[[137 132 105 136 129 128 123]
 [117 122 118 139 130 125 134]
 [120 108 122 140 128 125 128]
 [135 125 111 130 134 125 119]
 [141 133 112 131 138 130 128]
 [122 115 122 144 130 129 126]
 [133 122 109 135 134 127 122]]
->
[[137 117 120 135 141 122 133]
 [132 122 108 125 133 115 122]
 [105 118 122 111 112 122 109]
 [136 139 140 130 131 144 135]
 [129 130 128 134 138 130 134]
 [128 125 125 125 130 129 127]
 [123 134 128 119 128 126 122]]

[[123 110 119 117 127 134 133 117 112 116 148 135 123]
 [118 117 104 120 131 113 113 112 139 116 132 150 138]]
->
[[123 118]
 [110 117]
 [119 104]
 [117 120]
 [127 131]
 [134 113]
 [133 113]
 [117 112]
 [112 139]
 [116 116]
 [148 132]
 [135 150]
 [123 138]]

[[113 128 128 119 131 133 134 137 128 134 128 122 126 128 126]
 [107 124 128 127 131 128 121 131 126 125 138 144 132 127 127]
 [120 127 123 122 128 133 124 128 123 129 126 115 133 129 129]
 [127 128 129 122 126 127 130 129 131 124 135 118 126 127 126]]
->
[[113 107 120 127]
 [128 124 127 128]
 [128 128 123 129]
 [119 127 122 122]
 [131 131 128 126]
 [133 128 133 127]
 [134 121 124 130]
 [137 131 128 129]
 [128 126 123 131]
 [134 125 129 124]
 [128 138 126 135]
 [122 144 115 118]
 [126 132 133 126]
 [128 127 129 127]
 [126 127 129 126]]

[[129 107 158 123]
 [117 136 111 146]
 [118 111 153 119]
 [129 131 123 144]
 [109 137 109 138]
 [113 137 108 145]]
->
[[129 117 118 129 109 113]
 [107 136 111 131 137 137]
 [158 111 153 123 109 108]
 [123 146 119 144 138 145]]

[[117 114 136 117 123 123 136]
 [127 116 132 132 125 126 129]
 [132 125 131 125 126 137 136]
 [127 127 140 114 120 112 144]
 [138 152 120 128 142 111 113]]
->
[[117 127 132 127 138]
 [114 116 125 127 152]
 [136 132 131 140 120]
 [117 132 125 114 128]
 [123 125 126 120 142]
 [123 126 137 112 111]
 [136 129 136 144 113]]

[[123 131 133]
 [127 130 128]
 [127 142 134]
 [107 122 122]
 [124 142 128]
 [115 139 131]]
->
[[123 127 127 107 124 115]
 [131 130 142 122 142 139]
 [133 128 134 122 128 131]]
---
[[125 129 117 134 119 140 118 121 145]
 [128 114 109 122 121 136 115 123 131]
 [115 127 130 139 123 118 128 117 141]
 [101 116 118 128 138 103 121 128 137]
 [141 130 123 104 114 125 119 137 127]
 [133 136 135 140 135 142 118 130 113]]
->
[[125 128 115 101 141 133]
 [129 114 127 116 130 136]
 [117 109 130 118 123 135]
 [134 122 139 128 104 140]
 [119 121 123 138 114 135]
 [140 136 118 103 125 142]
 [118 115 128 121 119 118]
 [121 123 117 128 137 130]
 [145 131 141 137 127 113]]

[[133 121 123 130 129 131 132 128]
 [126 129 118 121 112 109 143 135]
 [127 125 131 128 121 129 131 125]
 [123 130 127 130 125 123 126 125]
 [128 128 129 115 103 123 135 119]
 [134 138 140 130 135 138 127 136]
 [129 122 121 137 146 137 118 120]
 [125 129 130 120 127 123 124 138]]
->
[[133 126 127 123 128 134 129 125]
 [121 129 125 130 128 138 122 129]
 [123 118 131 127 129 140 121 130]
 [130 121 128 130 115 130 137 120]
 [129 112 121 125 103 135 146 127]
 [131 109 129 123 123 138 137 123]
 [132 143 131 126 135 127 118 124]
 [128 135 125 125 119 136 120 138]]

[[134 125 129]
 [120 130 134]
 [149 128 135]
 [125 131 141]
 [129 124 133]
 [132 124 126]
 [131 131 127]
 [132 126 119]
 [130 125 142]
 [126 139 131]]
->
[[134 120 149 125 129 132 131 132 130 126]
 [125 130 128 131 124 124 131 126 125 139]
 [129 134 135 141 133 126 127 119 142 131]]

[[109 129 146 105]
 [109 128 147 112]
 [113 125 139 117]]
->
[[109 109 113]
 [129 128 125]
 [146 147 139]
 [105 112 117]]

[[145 125 133 144 131 109 136 138 127 130 118 130 126 123 128 144]
 [141 122 126 125 131 124 133 133 115 128 120 134 122 153 120 142]
 [143 122 136 141 130 112 137 137 126 128 115 124 130 123 125 146]
 [134 123 125 137 124 138 141 140 124 115 116 147 123 130 127 115]
 [135 115 124 129 124 138 140 139 119 118 121 140 122 143 120 117]]
->
[[145 141 143 134 135]
 [125 122 122 123 115]
 [133 126 136 125 124]
 [144 125 141 137 129]
 [131 131 130 124 124]
 [109 124 112 138 138]
 [136 133 137 141 140]
 [138 133 137 140 139]
 [127 115 126 124 119]
 [130 128 128 115 118]
 [118 120 115 116 121]
 [130 134 124 147 140]
 [126 122 130 123 122]
 [123 153 123 130 143]
 [128 120 125 127 120]
 [144 142 146 115 117]]

[[134 127 132 126]
 [115 128 111 128]
 [135 131 118 121]
 [148 136 108 135]
 [130 130 132 127]
 [119 130 140 116]
 [130 123 129 134]
 [124 135 144 134]
 [136 126 133 128]
 [105 128 101 129]
 [123 122 122 139]
 [125 126 143 138]]
->
[[134 115 135 148 130 119 130 124 136 105 123 125]
 [127 128 131 136 130 130 123 135 126 128 122 126]
 [132 111 118 108 132 140 129 144 133 101 122 143]
 [126 128 121 135 127 116 134 134 128 129 139 138]]

[[134 108 127]
 [141 111 134]
 [119 126 131]
 [124 113 120]
 [143 116 137]
 [134 113 139]
 [140 101 134]]
->
[[134 141 119 124 143 134 140]
 [108 111 126 113 116 113 101]
 [127 134 131 120 137 139 134]]

[[127 139 132 138 130 129 120 130 152]
 [142 135 134 136 123 132 133 141 110]
 [128 126 133 144 134 144 144 115 121]
 [131 126 116 139 140 122 119 140 148]
 [126 114 130 134 121 125 127 122 137]
 [122 131 132 127 138 138 114 147 114]
 [131 131 129 129 128 124 127 128 129]
 [128 123 137 113 132 125 135 135 130]
 [142 122 131 118 128 142 119 127 139]]
->
[[127 142 128 131 126 122 131 128 142]
 [139 135 126 126 114 131 131 123 122]
 [132 134 133 116 130 132 129 137 131]
 [138 136 144 139 134 127 129 113 118]
 [130 123 134 140 121 138 128 132 128]
 [129 132 144 122 125 138 124 125 142]
 [120 133 144 119 127 114 127 135 119]
 [130 141 115 140 122 147 128 135 127]
 [152 110 121 148 137 114 129 130 139]]
